The rows of X fall into 3 groups, which share some directions, and each row is roughly a mix of its group's hidden directions.
X:
[[  2   0 -11   1  18 -10 -15 -20  10  -8 -12  -5]
 [  9  16 -20   1 -11  21  -3  -3  10  -6   5  -1]
 [ 15  24  -5  12   3 -15 -13   7   1  -4  -6   5]
 [  1  -9 -26   7   1  -1   9  -4  -4  -5 -20  13]
 [ -2 -10 -14  -1 -26  19   1  -2   2   6   6   8]
 [ -5  -1  22   7   2 -17 -22  -4  -1   1  -9   9]
 [-12 -11   4   5   5 -11  11 -29   0  -3  -7  -2]
 [ -4 -11  -3  -1 -19  14  19   5 -11   8  15  -3]
 [  2  14 -16   1  23  -8  -1  -1   6 -12  -7  14]
 [  1   1   7   9  20 -21  -5 -10  -1 -11 -13   9]
 [  9   5 -22  -4 -18  15   4   2  -4  -9  15  -4]
 [ 24   9  20  -9   7  -8  -2   4 -11  -1   9  -4]
 [ -6   9  10  14 -14   5 -23   0  14  -7   8   6]
 [ -8   5   8  -5  24 -18  -3 -10  -5  -6  -7 -15]
 [  1  -5  -6   3  15 -14  -2 -13   8 -10 -25   1]
 [ -4  -3  31  -3  -9  -9 -11  -1   3  12  -6  -8]
 [ 14  15 -24   1 -11   3   1   5  -1 -13   6 -11]
 [ -5 -11 -23   7  -3   0  13   2  -6  -4 -16  17]
 [  0 -10  16  -2  11 -20  12  -9  -8  -6 -17   6]
 [-24 -14  -2  -8  10   4  10  -7  19   1  -6   3]
 [-14   1   7  -2  15  -2 -13  -3  17  -2 -19  14]
 [  5   4  27   3  -3  -7 -11   8  -8   4  20  -4]
 [ -3   2  12   3  20 -20   0  -9   7  -3 -18   6]
 [-15  -7  -4   0 -10   8 -11  -8  19  12  17  -4]
 [ 11  -7  -4 -11   1  25 -13  -7  13  -5   4 -11]
 [-14 -23  -4  11  -5  10   7 -17  -3   5  -6   9]
 [ -8 -19 -12 -17   1  14  13 -15   5  -4  -5  -6]
 [  4   3  27   4 -10  -7 -13   5  -7   6  16  -4]
 [ -2 -13  13   9   3 -22   4 -21  -3   7   0  -9]
 [ 24   9   7  -8  -1   6 -11   2 -18  -6   8 -13]
 [-12  -5  -3   8 -20   1  20   4   7   9  14 -10]
 [ -1 -15  -5 -27  -6  18   3   3 -10  -3  -1  -6]
 [  6  12  -6 -15  -3  19  -3   3   0  -6  21 -14]
 [-13  -1 -10   4 -12   2 -24   9   5   8  18   1]
 [-10   2 -10   5 -21  10  -4   5  11  13  19   6]
 [  2  -8 -27   3  -9  19   3   1  -7  -7   4  11]
 [  8  14  13   0  14 -19   1   3  -8  -3  12 -16]
 [  0 -12   2 -28  -2   4   6  -2 -15   2  -3 -16]
 [  6   6   6   2  21 -17   9  -2  12   4 -20   4]
 [ -8   8 -11   5 -12  12  -4   9  18  11  20   2]
 [  1   5  -7  -5 -17  21  -7  10   0  -4  22  -3]
 [  5  -7 -21  -1   3   7  23  -7 -13  -3  13   1]
 [ -2   5  25  -4 -12  -2 -16  14  -5  -5  12  -5]
 [ -7  -6 -21  -4  14   0  16 -12   3  -3 -18  -2]
 [  8  18  -8 -16   9  10   1  19  -5   2  13  -5]
 [-15  -1   3  23 -18 -14   2  -4   1  -1  -3  13]
 [  8 -10 -28   1   1  10  11   0 -11 -11  -2   8]
 [ -3  16  16  -1  10 -14 -21  -2   9 -12   0   0]
 [  3  23   8  12  -4 -19 -17  -2   1   2   7  -2]
 [-25   3 -18  12 -11  -1   6   8   2   2  -4  11]
 [  0  25  -3  11   3 -14  -5  14  12  -2  -2  12]
 [-11   0 -11  -1  18  -2  10 -11  21  -1 -14   5]
 [ 10  18  -7  13  -1  -6  19  19  -6   2   6   4]
 [ -2   7 -24   5   7   3  -8  -3  10 -14 -14  15]
 [  4  -5  23  -4  18 -20   3  -8  -1  -3  -9   1]
 [  1   2 -14  -6  -5  26  -6  12  11  -8  -8  10]
 [-10  -7  15  -5  19  -7   8 -18   7  -9  -3  14]
 [  3  -2 -22   3 -20  23   0   7   1   3   2   4]
 [ -4  -1  -3  -8 -21  18   4   7   1  12  12 -16]
 [  4   1 -22  -5  18  -4  -1  -4  -5 -15 -14  13]
 [-19   0 -12  -3   0  -5  27   2   7   6  10   3]
 [ -4 -15   4  -8  17  -1  -7 -20   8  -2  -6 -18]
 [ -6 -18   0 -12   4   2 -14 -15 -12  -5 -19  -5]
 [  2   5  23  -5  16 -12  -7 -13   3  -2   7 -16]
 [ -3  11  -3  33  -3 -10   1   7  11   3   1   1]
 [  1 -25  12 -16   0  13   2  -7  -8   7  -2 -12]
 [ 14  17  10   8 -11  -9  -5  12 -17  -2  13  -1]
 [  7   2  -3  -2  23  -9 -13  -5  -6  -9 -18  13]
 [ -1  -5  13 -12  -5   2  17   2  -6  16  11 -20]
 [ -4   0 -28  -4   6   5  10  -7   7  -5 -18   5]
 [ 15  15  17  -3  15  -8 -13   7  -3   3  10 -11]
 [ 12 -12  10  -8   4  -8   6 -21 -12   2   6 -18]
 [  2 -10   0  -4  21  -6  12 -16  -4  -7 -20   3]
 [ -2  11   5  25  -7   4   5   9  18   9  12  -3]
 [  1   0  -7   1 -25  17  -1  11  -3   7  18  -4]
 [-17 -23   4  -8   7   0  10  -5   9  -2 -18   3]
 [-19  11  14   7  -9  -2 -11  -4  14 -14  12   5]
 [ -1 -18  17  -8  -8   6   5  -5 -13   7  13 -17]
 [-14  -5 -16   6 -13   4   6  14  15   3 -10  14]
 [ 18   2   6   1  -8  -5 -21  13  -2  -4 -20   3]
 [ -4   5  10  -9  -4  12 -11  -2  11  11  23 -15]
 [ -9 -11   9   8   1 -11  -4 -25   4  -1   6 -18]
 [  5   2  18   3 -16  -9  16  -6   3  12  10 -17]
 [ -4  15  -6   8  21  -9  -8   3  10   0  -7  21]
 [ 25   2  -5 -13  -5  17   8   2 -12  -7   6  -8]
 [  5  -3   8   2 -26  14   1   8  -1   8  18  -7]
 [  5  23   3  13 -17  -8  -7  14   2  -1  14  -2]
 [  0   1  -4  -3  17 -16  20 -13   5   1 -17  -3]
 [  5  25  -2  17   1 -17 -13   2   2   2   7   2]
 [ 18   7  11  -8  -3  -4   9  -6 -17  -7  16 -14]
 [  9 -16   6  -6   5   0  15  -5 -16  -9 -21   3]
 [  4  -4  12  -8  -3   1  17   5 -11  15  19 -16]
 [  5   9   0  11 -29   6  -1   7  -4   0  13  12]
 [ 21  18   6   4   8  -6  -5  21 -10   5   1   2]
 [ -4  17  -5   8 -15  10  -6  20   7  -1   7  17]
 [ -3  12 -13   4 -19  14  -2  13   6   5  19   4]
 [ -2  -1 -30  -1   0  10  11  -3  10  -2 -15   8]
 [  5  -2  14  -1  15 -23  15 -13  -9  -2  -3  -7]
 [  2  -6 -22   5   0   0   1  -1   3 -10 -26  13]
 [  1  -7  28  -6  -8  -3   1   6 -11   6  13 -13]
 [ 14   4  -2 -23  20   6   5   6 -11  -4  -2 -11]
 [  9  -3   8  11  15 -20   7 -11 -11  -3 -10 -15]
 [-24 -13  -7  -4  13  -5   6 -14   9  -1  -8  -8]
 [ -3   8  19   2 -10  -5   0  17  -6  11  22  -2]
 [  7  12  24  -6   3  -4 -12  -3   4   3  15 -17]
 [  1   2 -15   5  14  -6  -8  -7   3 -18 -17  17]
 [-22  -5   4  -1  -7  -1  -6   6  22  12  12  -6]
 [-10 -18   0   4   3   6  -5 -11  21  -3 -18   9]
 [ -3   3  -1  11 -21  -1  14   1  -5   6  22 -14]
 [-19 -11  -6  16  -9  -4   5  -4  14   3 -12  15]
 [ 22   0  14   6 -23   2  -4  -1  -4   5  11   8]
 [ -8 -15   8  -6  17 -12   0  -9   3  -1 -23   5]
 [  7   1 -24   4   1  10  18   1  -8  -6  18   0]
 [ -8 -15  -4  -8  10  -1   8 -11   6  -2 -27   8]
 [  7  -2 -14  -1  10   1   0 -10  13  -9 -28   4]
 [  5   1 -10  -4 -21  21   2  14  -1   7  15  -4]
 [ -2  -3   1  -6  16   2 -13   1   9 -22 -15  16]
 [ 14  10  17   7   7 -20   6  -4 -15  -1   5  -9]
 [ 20   7  -6   7 -19   4 -16  14  -9   7   4  -2]
 [  2   1   5   5  21 -22   7 -12   1  -7 -15   6]
 [  2  10 -21 -11  14  -6  -3  -9  -1 -18 -10   8]
 [ 16  -1 -15 -12  11  11   2   1 -15   0  -3 -20]
 [ 15  11  11   0 -15   6  -5  17 -12   9  14  -2]
 [  6  26   2  -9   9 -10   2   4   9  -8  11 -15]
 [  7  -3 -17   4  16  -8  -3 -18  -6 -13 -16   3]
 [ -2   9  17  13   9 -16 -19   8   8   7  -2   8]
 [  4   9   6  25  -5   0  13   9  12  10  16  -3]
 [ -4   8  13   6  21 -27  -4  -3  -1   3   1   1]
 [  2  17  10   6  17 -23 -12  -1   8  -4  -5   1]
 [  1   9 -10   1  21  -7  -7  -3   7  -9 -19  17]
 [  6   0   7   1 -16   9  -7  11 -14   6  25  -5]
 [ -3 -10 -24   7   4  -4   8  -6  -6  -9 -18  13]
 [ -6   4  27   0  -2 -13   3  15  -4  10  14  -1]
 [  4  -6 -20  27  -2  -3   6  -2   0  -2 -16   0]]
Here is one row of each group, with its name. Which group are the others in?
[ -1  -6 -26  -5   5   9  18 -13  -4 -11   1   5]
E
[ 13   7   1 -20  22   1   4   5 -13  -5   0 -14]
M
[ -3   1  14   5  21 -27   0  -8   0   1  -5  -3]
P

[  0   9  11   2 -16   2  -1  16 -15   2  23   3]
P
[ 24  -7  -1 -16   6   4  20  -4 -10   0   1  -9]
M
[ -3   5   8  17 -13  11   6  12  17  11  13  -8]
E
[ -7 -16  13 -10  -2 -16   4 -11 -16   1 -13  11]
M
[  0 -19   2 -21   2  15  14  10  -4   4  -7 -10]
E
[-12  -2  11   6  -5  -8 -13  -6  13   6 -24 -11]
E
[-18   7 -13  22   0  -6  10  -1  14   3   9  -9]
M
[ -4  -2   6  16  -1   0  24   0  13  15   3 -13]
E
[  9   9   4  11 -13 -12  -3  -1  13   9   8 -23]
P
[ -1  -5 -24   4   8   4   7   0   8  -6 -25   6]
E
[ -8 -12   3  13   2   1 -16  -5   3  -3 -15  24]
E
